A single turn carries every row of the set below to another of its rows. Some are shown first; where does it send the rows asked next?
J518: [-11  16  -9  10   0   3 -10  -4 -18  -7 -13   6  -8   5  16   0 -27 -23]
J384: [ 12  -7   4   1  19  13 -13  19  -9  10   8  -5   7  -9  -2 -20 -12  -2]
J414: [  1  -6  -5   3   9  -9  30   2  16   4   2   4  18  23  -7  -5 -12  -5]
J758: [ -1  10  -1   2  -9  -4  -2  10  13  -1  -5  14  34   9 -17  21 -14   2]
J418: [ -8   5  -2  -3   0  -5  22 -14  22  10  16  21  -7  10 -12 -12  -3  -7]
J915: [  6  15   8  -5  11   6   5  16  12  15 -21   0  16   3  -5   2   3  15]
J24: [  8   2  11  -9  -7   6  23 -18   0  14   3   4 -18   2 -11  13 -11  -5]
J767: [  3  -8  -9  -6 -11 -16  -9  -9 -27  -2  -6  15   9  -2  16  -9 -13   1]
J288: [-20  -9  -5  -4   1  -8  -8  13 -25  -9 -18  -6   9   6 -15  -5   4   4]
J74: [ -5  21 -11  14 -10   5   2  13   1 -14 -12  -1  -5 -12   6 -23 -12 -15]
J276: [ -5   6   1   4   4  -7  -8  -4  16  -5  11 -12  25  11 -14 -23  15  -6]
J907: [-19  -9  13   5 -15 -12   1   9   2  -1  10   1  11  -1   5  33  -9   4]
J374: [ -7  18  -7  19  -3 -13   2  -9 -17  -9   4  -3 -16 -10 -10  -1  17 -11]
J859: [  8   7 -14   5 -19   9  -7   1   9  -3  20   2   3 -15  25 -13  10  -2]
J90: [  7  10  -4   6   6  22 -23 -13  -7  12   8  -6  -7  -7   1   4 -12 -21]
J829: [-12 -11  -4 -15  -1   1  -6  15   1 -10  -2   0   7  -3  22   6 -24 -21]
J251: [ -6   8  -2 -14  -9 -11 -10  -1  -9 -11  23  -4   9  16 -22   6 -13 -21]
J344: [  1  22   4 -11 -18   2  -6 -10  13  -5   3  28   8   3 -21  13  -2  -5]
J868: [-30  10   7   6  -6   0   7   8  19   7  15   0  -9   5   9   0   9   9]
J77: [ 11  -3  -3  11  -9  -2  -3  10 -13  -3   1  11   9 -15   6 -31   0  12]

J374 goes to J276
J868 goes to J384
J74 goes to J414
Now find these:
J518 goes to J418
J915 goes to J829

A single turn carries every row of the set below to another of its rows. Some are shown first; where does it send the rows asked next?
J551: [ 10  14   5   6  -9   0  10  -7   9   3  -8 -14   8 -11 -35   1  -1  -5
 -14   2 -23  29  14   3   7  10  -2  -6 -10  25  -7  -2   3 -11 -24  -4
  -6   8  11  -8  14 -15 -17 -11  10  22 -22 -18  19  -9   3   9  17  32
  -8 -31  24 -22]
J835: [-13 -10  23   1 -14  19   1 -20  13  -6 -12 -12  -1 -10   2 -29  -6  12
  17 -13 -15   6  14  16   3   9   3  11   7   7  -3 -11   0 -17 -27 -11
   5  -4   5  -8  34  -8  -5  -9   1 -19   0 -24  -8   4  -9 -33  -1  19
   4 -12  -2   1]
J632: [  7   8  17   4 -16  -2  26 -10  11 -10  -5 -15   1  -7 -25   2   0 -13
 -13 -16 -22   6   2  27   7   8  14 -15   7  35   9   2 -27  -1 -20  -1
  10   0  11  -6   9 -15  -3 -35   5  28 -35  -3   8  -9  12  10  31   8
  -4  -3   9 -17]
J807: [ -1 -10  12 -16  15 -23  -1   4  15   4 -13 -14  -7 -17 -34 -11  28  19
 -16 -16 -23  10   3   3  10  24   8  -3   8  37  16   3   7   2 -18   4
  -9 -20  12 -15  18 -11 -24 -13  22 -13 -25   4  17 -11  -3 -21   9 -27
 -19 -10  23 -20]
J801: [-13 -10  16   0  -2  24   4 -14  17 -23 -24 -18  -5 -24   2 -28 -10  11
  15 -12 -16   0   7  20   7  12  -1  10  12   2  -5  -5  -2 -12 -35  -8
   8   1   1  -8  40 -10   1  -7  11 -17  -1 -27 -12  -7   2 -28   1  23
  -1 -13   3   5]
J357: [-14 -16  -3  16 -25 -20   3   2  20  -4 -24  -9  -8 -20 -52 -35  12  22
  25  -2 -22  -1   8   7   5  13 -42   3  -3  24 -23   1 -10  -3 -20  -8
   9  -6   9 -17  20 -11 -19 -18  13 -20 -21  -5  11  20   4   2  -4   7
 -25  -9  29  -9]
J311: [-22   0  -6 -10  21  -2   2 -18   8  -6 -16 -25 -14  -6 -33 -15  -1  16
   2   3 -27   3   8  25  18  11  -5  26   2  17  -4 -22 -38  -2  -1  -3
 -30  -3  -3 -24   3  -4 -11 -22   7  16   2  -5 -13   1   0   0   5  11
 -36 -20 -15  -2]
J411: [-21  -9  22   9  -3  21  -2   9   9 -17 -29 -24  -9 -11   8 -18  -6   9
  13 -18 -22  28  -6  17   9  11 -10   7  25  13 -11  -4 -27  -2 -29  -3
  -6  -4   4 -18  21 -13  -3  -8  18 -11 -13 -12 -11   8  -2 -43  11  19
 -18 -14  -8  -5]
J781: [-17 -16  17   1  -1 -24   4   0   8 -24 -14 -33  -4 -11 -38   6  26  19
 -18 -15 -17   6  -1   4  14  14  19 -13  10  26  23 -11   9  -3 -14  -4
 -18  -3  -2  -9  17   3 -24 -26  22 -15 -14  -3  22 -12  -1 -13   5 -24
 -15 -10  25  -5]
J986: [ -2  10  13  -9   1  -7  15  11  13 -19 -28 -21 -14 -22 -29 -15   8   7
 -28  -3  -3  19 -10  18   1   0   7  -1  10  22 -13   1 -19  -2 -26  -7
   8   4   8 -21  17 -24 -30 -23  -9  19 -23   5  18  -6   1  14  26  28
  -5 -19  10 -14]
J254: [-14  -5   5  18 -13  -9   8 -16  46 -18 -20  -9  -4   0 -46 -26  11  16
  15   1 -28 -13   5  35  11  21 -31  -7  -8  32   4   5 -25  -8 -10   7
  -1 -12  -5  -6   2   8   6 -17  15  -6 -12 -13  14  18   9  -7  -1  -9
 -24 -21  27 -11]
J136: [-17   1 -17  25 -13 -13  -2  -5   1   1 -18  -1 -20  -9 -25 -27 -19  15
   7 -26 -26  32  23  26  14  18  15   7  -2  22   6 -29 -18   8 -12 -16
 -13 -15  18 -19  29   3 -14 -24  -1   9  -4  -7   0  11   0  -1  -1  16
 -28 -12  -6   1]
J62: [  2  16  34  -8   9  -3  17  -6  11  -1 -24 -24  -5 -18 -32   3   7  -4
 -19 -12 -22  31   5  10  10   6   0  -1  -2  30 -12   2 -15  -9 -19  -8
  -1   6   3  -9  26 -15 -20 -21  11  37 -19   2  20  -3   6  15  18  22
 -17 -16  13 -11]
J830: [-29 -11  29  -8  -5   9   7 -22  20   2 -17 -15  -6 -14   2 -15   6  -1
  25  -7 -28  17   2  14   8  19 -12  23  20  17 -10 -11  -9  -3 -17 -12
   2 -11   2  -4  16  -9   4   0   9   6 -12 -26  -9  -8 -11 -36  12  17
 -15  -2  -8  -8]
J448: [  0 -10  16 -20   7 -21  -3   8   8 -17  -9 -21  -2 -21 -33 -11  31  12
 -20 -16 -17  -1 -12   6  12  24   8 -14  16  39  13  -4   9  -4 -17  -5
 -11 -10  -2 -20  14  -7 -26 -34  29 -22 -18   0   6 -12   2 -11   2 -19
 -19  -4  15 -11]
J890: [-11   6 -19   8  10  -8  -2   2  13 -13 -33  -1 -30 -16 -22 -37 -20  23
  -4 -25 -17  17  11  38  12  25  11   7   6  21   6 -16 -27  12 -18 -12
 -10 -18  18 -28  29  -8  -6 -23   5   8  -6  -3 -10   4   8   1   8  18
 -34  -8  -7  -2]
J634: [-20   0   7  21 -29  -3   2 -11  26  -7 -33  -8  -2 -16 -35 -20   8  20
  17 -15 -28  -1   7  36  15  12 -36  -4  -7  33  -9   3 -12 -11  -4 -11
   4  -7   2 -23  20  -2  -6 -33  18 -13 -21  -5  20  23   8   6  10 -18
 -36   7  13   0]
J408: [ 14   9   3  -6  -2  -1  16   0  27 -11  -8  -6  -4 -13 -29 -16   3   0
 -26  -5  -4  -1  -1  17  11  12  17  -6  -1  18   0   7 -24   0 -26   2
  13  -1   4 -14   5 -19  -9 -20  -4  27 -25  -9   7 -14   3   4  25  24
   6 -25  20 -26]
J699: [-24 -18  -3  23 -19 -19  14   0  27 -23 -28 -10 -14 -13 -53 -35  10  31
  21  -6 -11 -15   6  19   3   5 -25   1   3  16 -18   8 -22   9 -24  -5
  11 -11   4 -14   8  -7  -3 -14   2 -11 -19  -2   8   9   4   0   3  -5
 -15 -12  34  -5]
J601: [-15 -12 -18   2  -8  -6   5 -20   8  -8  -2 -20  -8  -5 -30 -10  -6   1
  11   1 -32  -3  10  24  27  13   3  21  -3  11  11 -30 -41  -4   0  -3
 -19   2  -2 -14   6   1 -12 -37   7   8  -8 -13  -6   3   7  -3   9  15
 -29 -12 -19  -7]
J974: [-10  -5  13  10  -7 -13   1  -2  44 -14 -18  -9  -6 -13 -48 -30  19  10
  19  -5 -26   2   0  18  24  25 -36   1  -9  30 -17  -2 -17  -7 -15   1
  -1  -9 -18  -8   7  14  -4 -23  13   1  -7 -10  14  21   5  -4 -18   5
 -24 -23  23  -6]
J794: [-18  -8   7  -7   5 -22  -5  -7   5  -4 -23 -11  -7 -15 -38  -5  36  25
 -25 -13 -16   9  10  11  10  15   8  -2   3  21  21  -7  18   4 -16  -2
 -11  -3   9 -17   9 -14 -24 -16  15 -18 -12  -4  26 -21  -5 -16  10 -23
 -10  -7  24  -8]
J929: [ -1   8  -3  15 -30  -4  16   0  -7  -9 -10 -21   1 -11 -30   0   1  -8
 -10   1 -22  24   1  20  -7   0   4 -13  11  33   1  -8  -6  -3 -25  -6
   2   9  21 -11   9 -21 -21 -27  -1   6 -33  -9  18  -5   7  14  30  23
  -3 -14  10 -17]
J378: [-18 -16  22  14 -18  13  -1   3  16 -12 -23 -22  -6  -7   9 -17  -7  12
  14 -19 -22  26   2  15  12   9  -1   6  17   5   4 -13 -33  -5 -19  -3
   0  -4   6 -12  28 -11  -9 -14  12 -16 -16 -13   2  16  -5 -49  18  18
 -13 -10  -7  -8]
J275: [-26 -22  22  -5  -8   5  11 -23  31  -9 -24 -15 -10 -20   5 -13   4   3
  22  -7 -27   8   1  19  17  19  -7  21  16   5   6 -14 -19   0 -17 -10
   9  -5  -2   2  25 -12   4  -7  12   5 -13 -32  -1  -7  -3 -36  21  21
 -17  -1  -3  -9]
J560: [ -4 -22   1   6   2 -24   6   9  14 -12  -9 -20  -8 -23 -36   2  25  11
  -9 -23 -26  10   0   2  22  24  16  -5  10  24  19  -4   9  13 -28   8
  -9  -9   1  -4  18   4 -16 -20  23  -4 -29  -2  20 -25   3 -18   1 -22
 -13 -11  26 -13]
J3: [-27   0  13  23 -19  -7   2   2  30 -18 -36  -8 -10 -24 -39 -19  13  26
  14 -26 -14  -2  -3  34  23  10 -25  -2  -2  24 -25   4 -19   0 -14 -11
   5  -8 -15 -24  15   8  -3 -34   6   5 -16   2  17  13   4   5  -3 -17
 -26   2  14   7]
J382: [ -9 -12  -3  -6  -1 -22  -6   9   3 -13 -14  -7  -5 -29 -37  -8  36   8
 -19 -21 -16   5  -6  11  21  26   6  -7   8  22  11 -10  17  13 -26   0
  -1  -2   0 -19   7  -9 -19 -32  20 -16 -21 -10  10 -31   4 -15   1 -14
  -9  -3  17  -8]
J638: [-19 -12  -1   9  12 -13  -7  -6  19   2 -11 -28  -8  -8 -31 -23 -19  18
  27  -8 -25  -8  14   3   5   5  19   9  -3  31 -16 -25  -7 -13 -15  -1
 -19 -20  13 -17  21  -6 -16  -4   7  13   5 -11  -5   7 -16  15   4  26
 -18 -11   5  -4]
J620: [ -6 -22 -16   3   4 -15  -4  -4  31 -10 -13 -23  -9 -17 -26 -30 -24  12
  24 -11 -25 -28   5  13  12  16  23   4  -1  28   1 -25 -20  -7 -17   5
  -3 -17  15 -14  25 -12 -12 -19  13   6  -7 -17  -9   0  -3  14  17  29
 -16  -2   2 -10]

J551 goes to J62
J448 goes to J382
Now find these:
J601 goes to J136
J835 goes to J830
J357 goes to J974

A single turn carries every row of the set below to another of its rows. Some are shown first; where does it send the rows asked next?
J466: [  0 -11 -13 -25  19  16  -8   5  17   9  -9   2   8   5  12  -5  -7   0]
J485: [ -1 -15 -10 -25  16  14 -16  -6  13  21 -11   1   1  13  16  -7  -3  -6]
J443: [  3   3   2   4   5 -14 -22  -7   6  17 -20  10  -7  11  26 -13 -11   0]
J42: [ -8 -16  23  -3   5  24  23   7 -17  13  10   8   9   3  -6   9   5   3]
J305: [ -8 -10 -14 -25  13  14 -17   2   9  18   3  -1  10  11  15   4 -10   0]
J189: [ -3   4  10  14 -16  26  -5 -10  -2  12 -23 -13   1  13   2 -18  11  -3]
J520: [-13  10   4  13 -20  26  -7  -4 -11  12  -3 -17  12  15   1  -2   4   5]
J823: [ -5   9   4  14 -11  28  -4  -4  -3   1  -8 -18  12   7  -7 -11   9   7]
J14: [  2 -10 -11 -25  11  15 -20   1  20  19  -8   6   7   7  11  -7  -6  -9]
J866: [ -4 -11  26  -4  -5  25  15  12 -10  17  14  16  13  -2  -9  11   2  -6]
J82: [ -6  11  16  12   8 -12  19  -6   4   0  -3  28  -3   1   0  -5  14  12]
J327: [ -1   9  -5   4   6 -13 -26   3   2   6   6   6   7   0  13   0 -14  11]
J146: [ -4  -7 -12 -26   8  16 -18   6  16  20  -2   6  11   8  16   1 -12  -6]
J524: [ -7 -15 -12 -25  14  15 -11   0   9  20 -12   1   4  16  23  -2 -10  -3]
J281: [  3  10  -1   4   1 -14 -31  -1   6  13   0  11   5   2  14  -5 -13   4]
J927: [ -4 -20  31  -5  -7  21  11  -1 -13  32  -3  16  -2  12   4   1   8 -15]
J343: [-11  14   8  12 -28  28  -8   4  -2  15 -10  -5  14  12   4  -5  -3  -3]
J126: [ -2 -19  31  -4  -4  25  22   6  -8  24 -12  20   1   9   6  -3   4 -13]
J231: [ -1 -18  30 -30 -30   2  -1  -5 -12  15  -1  10   4   8  19  -5   0   4]
J834: [ 11 -15  26 -29 -19   4  -3  -4  -1  -1   8   8   9  -9  -3 -11  10   9]
J700: [ -9  17  20  11  -8 -13   7  -1   4  10   4  38   2   5   4   0   6   2]
J35: [ -4  12   5  14 -13  31   5   6   4  -1 -18  -9  14   3  -2 -13   2   6]
J602: [  2   0   0   4  11 -12 -11  -2   5  10 -26   8  -6  12  30 -14 -13   8]
J565: [-13   9  15  12   7 -14  13 -11  -5   5   7  21  -3   8   3   2  13  14]
J742: [  3 -11  26 -30 -24   6   8   8  -3  -4   4  11  16  -7   7  -4  -3  13]
J158: [-16   9  20  11  -3 -15  16  -7  -5  12  -6  30  -6  15  18   0   6   5]
J89: [  1 -18  30  -3  -5  22   3  -4 -10  29   6  15   1   6  -8   0  14 -15]
J559: [  1   2  -2   4  17 -11  -4   3   6   0 -23   4  -1   6  26 -12 -15  14]
J296: [ -4 -11 -12 -25  13  17  -6   7  15  15 -14   4   8   9  21  -2 -13  -3]
J54: [  3 -11  28  -4  -7  24   4   5  -5  22  11  19   9  -3 -15   4  10 -12]
J720: [-12   9   7  13 -18  30   9   7  -3   6 -22 -10  12  13  12  -8  -3   4]
J641: [-12   3   7  14 -16  27   3  -6 -10  12 -21 -16   4  21  12 -10   3   2]
J401: [ -1 -21  25  -3  10  24  29   4 -12  10  -2   7   4   4  -5   0  10   1]
J832: [  5 -19  28 -29 -21   0  -6 -13 -12  10   8   3   2   3   5  -8  11   8]
J346: [  3 -24  25 -28 -11   3  13  -9 -11  -2  -5  -2   2   5  12  -9   8  17]
J156: [  7 -17  31 -29 -27   5   7   2   0   8 -12  16   5   0  17 -13  -1   3]
J548: [-17  13  17  11  -4 -13  10  -4  -6  11  10  28   1  10   7   8   6   9]
J307: [  5   6   3   5   1 -14 -30  -5   7  17 -10  12  -2   6  20 -11 -11  -1]
J458: [ 11 -21  29 -28 -14   5  11  -6   1  -1 -13   8   2  -1   8 -18   9   8]
J279: [-11   6  20  11   1 -15   8 -17  -4  15  -3  27 -11  14   7  -4  16   4]
J532: [ -2  11   9  13 -24  28  -8   0   6  13 -19  -3   9   8   1 -16   5  -8]
J786: [ -4  12  19  11  -1 -13   4 -11   6  12  -1  34  -6   5  -1  -7  16   1]
J963: [  2 -20  29  -2   6  25  29   7  -5  15 -12  15   1   4  -2  -5   9  -6]
J624: [ -1   7  -6   6  15 -13 -15   3   2  -1   1   2   8   0  14  -3 -13  19]
J278: [-10  12  18  11  -1 -11  21   0   4   4  -9  35  -1   6  11  -3   5   7]
J910: [ -4 -17  24 -28 -18   4  14   2 -14  -1   3   3  11   3  16   0  -3  18]
J777: [  1   4  -5   6  19 -10  -7   4   4  -4 -11   1   4   2  19  -8 -14  19]
J282: [ -3 -12 -15 -25  20  15 -14  -1  12  11  -2  -4   9   8  10  -1  -4   1]

J910 goes to J742
J823 goes to J520
Now find these:
J327 goes to J281
J305 goes to J146
J278 goes to J82
J963 goes to J401

A single turn carries every row of the set below to another of its rows. Some are shown first; where does it send the rows asked next?
J349: [  1 -26   2  25  30 -16  20   2   8  -2   3  -1  -8 -22  15  13]
J925: [  8  -2  -8  24  -2  -1 -17  -2  -9 -18  14  -4  18 -11  16  25]
J191: [ 27  12  -9  23   2 -23  -2 -22  17 -17  12   0 -19   7  19   9]
J734: [  7 -36   9   1   8 -21  13  13  12 -11  14  11   0  -9   8  -2]
J901: [ 11 -18  -4  31   4 -14   4 -11  23   4  30  22  -6 -19  17   8]
J851: [-10  -2  -9  23   3  15 -24   7   4 -20   2   9 -12 -17  15  -9]
J274: [ -5 -26  -7  12  18  -2 -20   3 -13  -3   9  -8   6 -15   5  -4]
J247: [ 13   9 -10  39   3 -28 -20  -3   5  -5   9  -2 -18   6  28   1]
J218: [ -4  -5   7  15 -11  13   8  -2  22 -20  17  11  -9 -13   9 -16]
J635: [  4   0 -12  17  12  -3 -20 -12  21  -6  15  22 -30 -24   3   0]
J294: [ 12   4   7  18 -10 -16  -5 -10   0  -1 -17  -9   6  -8   1 -16]
J350: [ 21  -6   2  10   3 -22   0   5  14 -11 -24  14   6   1   6   6]
J490: [  5 -27   4  -2   0  -9  -8  -5  16 -29  10  13  -9  -6   1 -17]
J839: [  5  -4  -5  17  -1 -10  -1   0  32   0  25  29 -24 -21   9   3]
J625: [  9  23  -4  22  -9 -19   2   0   6   1  17  -8 -20   3  12   8]
J811: [  5   8  25   5   6  -7   1  -7  26 -17  17  -3  -8  -5  -5  -7]
J521: [ 15 -22  19  21  10 -40  -4  -6  20 -30   4  10  -9 -11   9   7]
J523: [-12 -11 -16  29  24  -3 -10  -5  -3 -18  -1   4   2 -22  10  19]
J491: [ 13 -30   9  26  12 -11  16 -15  24 -18  14  10  -9  -9  17 -10]
J40: [  0   3 -15  23  19  -1 -10 -20   9   8  22   5 -15 -27   2  13]
J610: [  5  -1   1  20   0 -19  -4   8  13   0 -18  11  26   2   8   7]
J29: [  2 -17   7  25   3 -28   1  22  -2  -6   0   2  -6 -19  13  25]
J174: [  2 -36  -3  14  18 -14   0  -2  -4  -8  15   3  19  -9  13  12]
J622: [ 12 -13  -9  31  16  -8  -1  -9   9  18  23   6 -13 -26  16  11]
J63: [ 22   3   4   8  -3 -18   6 -13  10 -14 -24   4   3  -5  -6  -2]
J235: [ -9  -8  -3  -6   5   5 -14  -1   0 -18  13  -2  -3 -12  -9 -11]
J534: [ 17  11   0  22  13 -31   0   8  18   4   6  -4 -25   8  19  10]
J80: [  2  18 -10  28   5 -32   0  -8  14  -9  16   1  -3   7  15  25]
J591: [ 17   4  10  19   6  13 -27   4   8  -9   8  -9  -8  -4  14  -9]
J377: [  5   0   4  27  -8 -16 -11  -8   4  -2 -15   0  25  -1  11  -9]

J925 goes to J29
J734 goes to J490
J523 goes to J349
Now find these:
J40 goes to J622
J247 goes to J80
J350 goes to J63

